One turn sends every row of this set to another row. A few are shown first. Where does it send the rows asked after them?
k_829: 0.258  -2.568  0.070  -0.798  0.051  0.223  -2.414  -0.678  -1.693  -1.114  1.255  2.370  -0.139  0.013  -3.652  -0.939  0.555  -0.243  0.306  1.119  0.224  -0.215  -0.464  -0.058  3.891  0.591  -1.341  -1.030
k_747: -0.671  0.421  0.586  1.823  0.169  0.265  -0.681  -2.644  -1.892  1.717  1.165  -2.195  1.858  -1.178  -1.342  -0.902  1.414  1.715  -0.775  1.527  0.609  -1.769  3.353  -1.255  1.852  -1.460  -0.195  -1.379
k_603: 0.363  0.357  0.521  0.084  1.775  -0.484  1.697  0.132  1.322  0.581  0.919  1.281  -0.409  -2.084  3.527  -3.259  -1.078  0.998  0.881  0.674  0.481  -0.963  2.164  1.637  0.059  -1.177  -1.131  -1.711
k_282: -0.300  -0.691  1.090  0.328  -2.553  2.875  -2.268  0.396  0.078  0.001  2.170  -0.001  0.869  -1.582  -1.726  2.469  -1.458  -1.455  2.405  -0.838  -0.208  0.118  -1.613  1.114  0.918  -0.471  -0.903  2.701
k_149: 1.854  0.509  0.554  -0.627  0.151  0.620  1.961  1.162  -0.208  -0.418  -0.290  0.508  3.262  0.197  1.735  1.521  2.590  2.539  1.430  -0.194  -0.435  -2.528  -0.955  -0.832  1.422  1.103  -1.032  -1.146
k_509: -2.122  -1.038  -0.034  2.023  -0.176  -0.115  -2.326  -1.830  0.690  0.658  0.158  0.001  -3.202  -2.423  0.571  0.667  -0.722  -1.022  0.889  -2.520  -0.911  -0.475  1.521  -2.483  0.660  1.651  -2.690  1.463
k_648: 1.523  -1.566  0.537  -0.985  -1.731  -0.650  0.858  -0.565  2.124  0.285  0.029  1.544  -1.133  1.159  -0.825  0.008  -2.336  -2.222  1.553  0.817  0.569  0.052  -0.467  0.760  -0.878  0.365  -3.984  -0.806
k_251: 0.059  -1.326  -2.207  -0.617  -1.985  -2.200  0.717  -0.100  0.712  0.116  -2.394  -0.730  -0.758  -0.740  -2.252  -0.024  -2.636  1.113  1.859  -0.061  1.366  -1.718  -3.039  -0.841  1.546  -0.241  1.335  -1.010
k_223: -0.025  0.489  0.317  0.658  -0.669  0.562  -2.677  -1.621  -2.711  0.185  0.208  -1.237  -0.584  -2.707  0.930  -2.901  1.785  2.533  -0.449  1.010  0.749  -2.007  2.671  -0.414  1.302  -0.593  -0.231  -0.256
k_602: -0.145  -1.946  -0.090  -1.236  0.973  2.171  -1.943  -1.141  0.245  0.132  -2.916  1.090  -1.515  -3.613  0.987  -1.309  0.688  0.971  1.318  0.337  -0.366  -1.745  -3.140  1.656  0.646  0.165  -0.364  0.377
k_702: -0.232  0.749  -2.112  1.601  -0.297  1.791  0.529  -0.356  -1.308  -0.868  0.554  -3.045  1.205  -1.690  1.524  1.044  -0.677  -0.393  -0.199  1.599  1.384  1.974  -0.188  0.685  -1.335  -2.821  1.550  0.946
k_39: 1.287  -0.090  -1.682  1.541  -1.726  -0.071  0.520  0.970  -1.433  -1.043  -1.186  -0.204  0.230  0.228  1.891  2.893  2.751  1.758  0.411  -0.742  1.441  -2.275  -0.919  -1.944  1.210  1.355  -1.046  0.675
k_415: -0.114  0.231  -0.799  1.010  0.205  -1.313  1.856  2.260  -0.140  -1.264  2.158  0.485  1.529  0.537  2.920  2.890  0.821  0.766  0.989  -1.132  -0.157  -0.749  -0.806  -2.913  1.792  0.879  -1.182  -0.801
k_192: -0.424  -1.611  -1.374  -1.361  1.879  0.306  2.312  -2.846  -1.968  0.289  0.192  -0.098  -1.410  0.683  -1.302  1.385  -1.916  0.266  0.053  -0.778  -2.747  2.748  1.024  0.061  0.993  -1.774  -0.441  0.584
k_696: -1.625  -2.247  0.813  -2.685  2.014  -0.675  -1.072  -2.178  -0.740  1.950  -0.204  -0.647  -0.955  -1.246  -0.542  2.635  -0.242  0.679  1.276  0.437  -0.875  -1.760  -2.123  2.121  0.955  -3.359  0.819  -0.375
k_679: 1.537  -0.058  -1.450  -0.138  -0.598  1.045  2.007  -2.042  2.869  -1.048  -0.414  -0.213  2.777  -0.136  -3.090  0.564  -1.980  0.731  2.408  -1.515  -0.302  -0.340  0.084  -0.805  0.855  0.096  1.720  1.301
k_825: -1.209  -3.314  1.065  1.531  1.403  0.695  -0.878  -4.510  -0.303  3.309  -0.972  -0.886  0.026  -0.010  0.302  2.786  -1.623  -0.356  -0.187  -0.459  0.682  0.266  0.523  -0.149  0.000  0.850  -1.105  1.090
k_546: -1.081  0.053  -0.234  1.507  2.160  -2.139  2.413  1.301  1.039  2.164  -0.290  0.057  -0.753  -1.683  1.401  -0.498  -0.799  -0.434  0.506  0.600  1.807  -0.871  1.677  2.367  0.450  -2.104  -0.565  -2.399
k_284: -0.675  0.794  -1.042  1.651  -0.171  0.924  -1.767  -0.187  -0.303  -1.672  2.553  -1.720  -0.316  -2.651  4.031  -0.022  -0.961  -0.537  0.410  0.134  1.190  1.350  1.219  -0.327  -1.438  -1.414  0.554  1.641
k_261: -1.340  -1.187  0.274  0.807  0.776  -2.436  -2.023  -0.252  1.362  0.146  0.039  -1.112  2.439  -1.119  -2.854  1.418  -1.751  -0.459  1.715  -1.755  0.989  -0.154  -0.258  -2.142  1.686  2.556  1.397  -0.978
k_879: -0.257  -0.423  -0.377  -2.559  1.530  1.482  0.254  -2.799  1.552  -2.165  2.379  0.584  0.309  -1.192  0.708  -1.413  -1.165  0.013  1.393  0.302  -3.674  0.748  -0.489  -2.356  0.144  -1.184  -1.530  -0.333

k_415 turns into -> k_39
k_282 turns into -> k_829
k_192 turns into -> k_825
Where do these go?
k_261 turns into -> k_251
k_603 turns into -> k_284
k_509 turns into -> k_602
k_546 turns into -> k_702

One turn sends every row of this set to another row. A few are shown first. Where does it send the rows asked after them?
k_939: 0.108  -3.387  0.155  0.887  -0.562  3.022  -1.752  -1.222  3.394  -1.983  -0.006  -0.002  0.470  -0.544  0.071  0.465  0.473  -0.979  0.687  0.864  2.205
k_450: -1.486  -2.516  -0.766  0.537  -2.016  3.025  -2.080  -1.801  -1.169  -2.704  -2.045  0.304  0.792  -0.482  -1.648  0.996  0.247  -0.207  0.698  0.939  1.756
k_672: 0.274  -0.146  -0.328  1.591  -0.134  -2.311  -4.004  -1.724  -0.066  2.883  -0.474  -0.758  0.665  -1.207  0.188  -1.495  -2.079  -0.621  0.700  1.986  0.826
k_272: 0.177  -2.131  -0.368  0.956  -0.082  -2.437  -1.005  -0.949  1.759  2.298  -0.088  -0.279  0.126  -1.183  0.349  0.673  -1.064  -2.483  3.878  -0.665  0.464
k_398: 0.147  -2.066  0.527  0.608  -1.016  2.542  -0.956  -3.515  2.949  -2.458  -0.492  -1.429  0.210  -0.191  0.238  0.370  -0.601  0.492  0.499  1.140  0.604
k_152: 0.752  1.030  0.063  -0.703  -2.055  0.635  -3.449  0.218  -0.162  1.601  -1.120  -0.514  -0.591  1.273  -0.766  2.939  1.765  -0.819  2.384  -1.854  0.157
k_256: -1.090  -0.540  1.297  -1.334  0.545  1.783  -0.452  -1.480  -2.736  -0.606  1.416  0.173  0.307  -2.138  -0.972  1.047  1.831  -2.093  -1.500  -0.421  1.986
k_382: 0.413  1.048  -1.153  -0.400  0.954  -3.629  -0.907  3.016  0.293  1.502  1.010  0.863  0.269  -0.546  0.201  0.681  1.774  0.277  -0.549  -0.972  2.404
k_254: 0.969  2.788  1.087  2.046  0.426  -0.724  -0.255  0.436  -1.263  -0.473  0.676  0.040  -0.162  0.422  1.555  1.049  -0.804  -3.222  -2.075  1.251  0.621
k_513: -1.415  -3.360  -0.317  1.450  -0.217  2.985  -1.960  -0.158  -0.386  -3.002  -0.704  -0.121  0.268  -0.798  -0.016  0.266  1.503  -0.535  1.783  1.106  1.622
k_208: -0.967  0.008  1.142  -1.536  0.074  0.438  -1.679  0.441  -0.941  0.040  0.347  -1.632  -1.176  2.038  -0.320  1.200  1.712  2.638  2.407  -2.054  -0.261
k_555: -0.794  -1.589  0.243  -1.085  -0.822  2.177  0.906  -0.944  0.536  2.365  -1.043  0.306  0.102  0.998  1.332  -0.362  -0.925  0.121  -1.624  4.297  1.278
k_741: -0.890  -1.495  0.857  1.167  1.678  0.140  -0.243  1.235  1.151  -0.778  1.822  1.370  1.299  -0.234  0.540  -1.444  -2.205  0.138  3.604  -1.310  0.275
k_68: -0.937  1.044  1.490  0.609  1.626  -2.536  0.583  -0.547  -2.705  -0.531  0.719  -1.228  -0.517  1.165  -0.188  -0.398  -0.603  -1.365  -2.333  1.523  0.388
k_4: -0.891  -1.153  0.423  -1.400  0.563  1.187  0.087  -0.736  -2.372  -0.429  0.916  0.121  0.373  -2.304  -1.635  1.326  2.895  -2.419  -0.972  -0.330  1.989
k_86: -0.212  -2.381  -1.364  1.431  -2.089  1.498  -0.219  -1.986  0.502  -1.480  -2.245  -1.935  -0.641  -1.314  0.641  2.017  1.507  -0.495  2.141  1.272  0.684
k_119: 1.804  2.080  -1.263  1.944  -2.206  0.530  -1.983  0.349  1.319  1.575  -0.955  1.878  1.682  -0.987  0.910  0.011  -3.229  0.864  0.136  0.839  1.974
k_469: 0.815  0.905  -0.176  0.651  -0.501  -1.300  1.044  2.467  -0.937  0.650  -0.279  1.448  -0.205  0.518  0.373  1.999  0.443  -2.606  -2.736  0.559  3.014
k_551: 0.967  1.895  -0.054  0.080  -0.347  1.930  2.669  -0.579  -0.672  -1.714  0.542  -0.681  0.334  -2.517  0.533  1.815  2.244  -1.109  0.170  -0.444  -0.197
k_957: 0.165  3.264  0.521  -0.648  0.400  -2.956  -3.097  -1.372  -1.273  1.129  0.929  0.221  0.432  0.196  -0.056  0.240  -0.995  0.241  -1.905  -0.388  0.720
k_133: -0.762  2.678  0.405  2.088  1.716  -0.880  -1.236  0.514  1.411  2.049  -0.200  -1.553  1.419  0.780  -1.658  -2.154  0.097  -0.640  -0.125  -0.896  -1.550
k_596: -0.091  -0.185  -0.940  0.331  -2.063  -0.474  -0.857  -1.194  0.632  0.567  -1.337  2.351  2.311  -0.037  -2.475  0.368  -3.348  -1.258  2.575  -1.133  0.777
k_526: -0.226  2.040  0.651  0.739  -0.393  -0.375  -2.591  -0.490  1.731  4.512  -0.618  -0.505  0.477  0.498  -0.453  0.203  -0.484  -1.426  -2.100  -1.484  0.972
k_91: 1.229  3.839  -0.068  0.484  0.404  -1.123  -1.742  1.890  0.351  0.174  1.453  1.630  0.704  -0.260  1.773  0.800  -0.389  0.518  -1.181  -1.268  1.363
k_286: -0.262  1.088  -0.061  -1.605  -2.022  1.510  -1.863  1.362  -0.618  0.070  -1.133  0.573  0.234  2.180  -1.885  1.984  1.275  1.940  1.905  -2.252  0.605
k_391: -0.376  -2.062  -0.340  0.037  0.082  0.905  0.508  -0.321  0.935  2.709  -0.981  -0.616  0.006  0.457  1.230  -0.811  0.754  -1.838  -0.111  4.876  0.441
k_188: -0.910  -3.621  -0.489  -0.157  -0.970  1.402  -0.940  -2.988  2.273  -2.310  -1.175  -1.029  0.977  0.068  -2.568  -0.219  0.147  0.225  0.483  1.281  1.399
k_886: -0.040  1.200  0.692  0.260  0.302  0.890  -3.749  0.814  -0.601  -0.318  0.335  -1.244  -0.382  1.568  -0.803  0.720  2.005  -0.367  3.352  -1.409  -1.430
k_154: 0.162  2.731  -1.353  -0.069  0.478  -4.500  -0.625  0.640  -0.801  0.402  -0.071  -0.162  1.100  -0.160  -1.896  -0.402  0.674  0.606  -0.189  -0.119  -0.168
k_810: -1.781  -0.010  0.693  0.005  1.666  -1.621  0.265  1.371  1.408  3.661  0.245  -1.477  0.164  1.010  -0.907  -1.231  0.803  1.621  -1.331  -1.621  0.895
k_19: -0.246  0.970  -0.295  0.266  0.356  -2.634  3.215  1.863  -1.844  -0.658  -0.521  0.054  0.164  1.018  -1.151  0.580  0.408  -0.326  -2.125  0.962  1.279
k_228: -0.617  -2.169  -0.185  0.628  -1.660  2.698  0.198  -2.011  0.334  -2.538  -1.445  -1.476  -0.934  -0.610  1.888  1.871  0.297  1.681  1.031  0.652  1.078
k_744: -0.584  -0.934  0.030  0.530  0.587  3.028  1.506  1.053  1.058  0.324  -0.278  0.713  1.198  0.951  0.778  -2.016  -0.319  -0.100  -0.093  4.600  -0.053
k_457: -0.249  -1.820  -0.801  -0.011  -0.314  -1.025  -0.353  2.164  0.769  2.423  -0.209  1.245  0.458  -0.806  0.803  -0.661  -1.310  3.138  -0.112  0.281  3.781
k_920: -0.268  -0.180  -1.134  2.104  1.164  -2.406  0.004  1.258  0.459  0.608  -0.151  -0.853  1.298  -0.813  -0.470  -2.801  -1.038  2.486  2.235  1.559  -0.157
k_558: 0.395  2.009  -0.206  -0.335  -0.719  1.257  2.851  -1.623  -1.365  -1.618  0.040  -1.104  0.666  -2.303  -0.535  1.634  1.876  -0.848  0.060  -0.363  -0.471
k_309: -0.102  -0.113  -1.069  0.482  -1.208  2.372  0.713  -0.260  0.671  1.092  -1.811  0.933  1.787  0.702  -0.595  -1.114  -0.719  -1.470  -0.494  4.795  -0.201
k_719: -0.956  -1.317  1.054  -1.228  -0.966  -0.422  0.548  -1.714  0.966  1.130  0.269  0.931  0.118  0.104  1.041  0.899  -3.760  2.023  1.570  -1.849  1.874
k_518: 0.547  -3.372  -1.300  0.665  -1.531  1.499  0.428  -1.370  3.755  -1.754  -1.480  -1.120  0.450  -0.649  -0.931  1.036  1.167  0.039  1.331  0.906  1.465
k_129: -0.240  2.646  -0.110  0.778  -0.260  0.832  0.254  2.343  2.291  2.400  -0.815  0.919  1.673  0.990  -1.088  -0.277  -0.536  1.044  -1.655  -2.136  1.111

k_526 turns into -> k_133
k_886 turns into -> k_208
Where do these go?
k_119 turns into -> k_672
k_398 turns into -> k_188
k_469 turns into -> k_254
k_309 turns into -> k_391
k_256 turns into -> k_558
k_86 turns into -> k_513
k_596 turns into -> k_272
k_154 turns into -> k_382

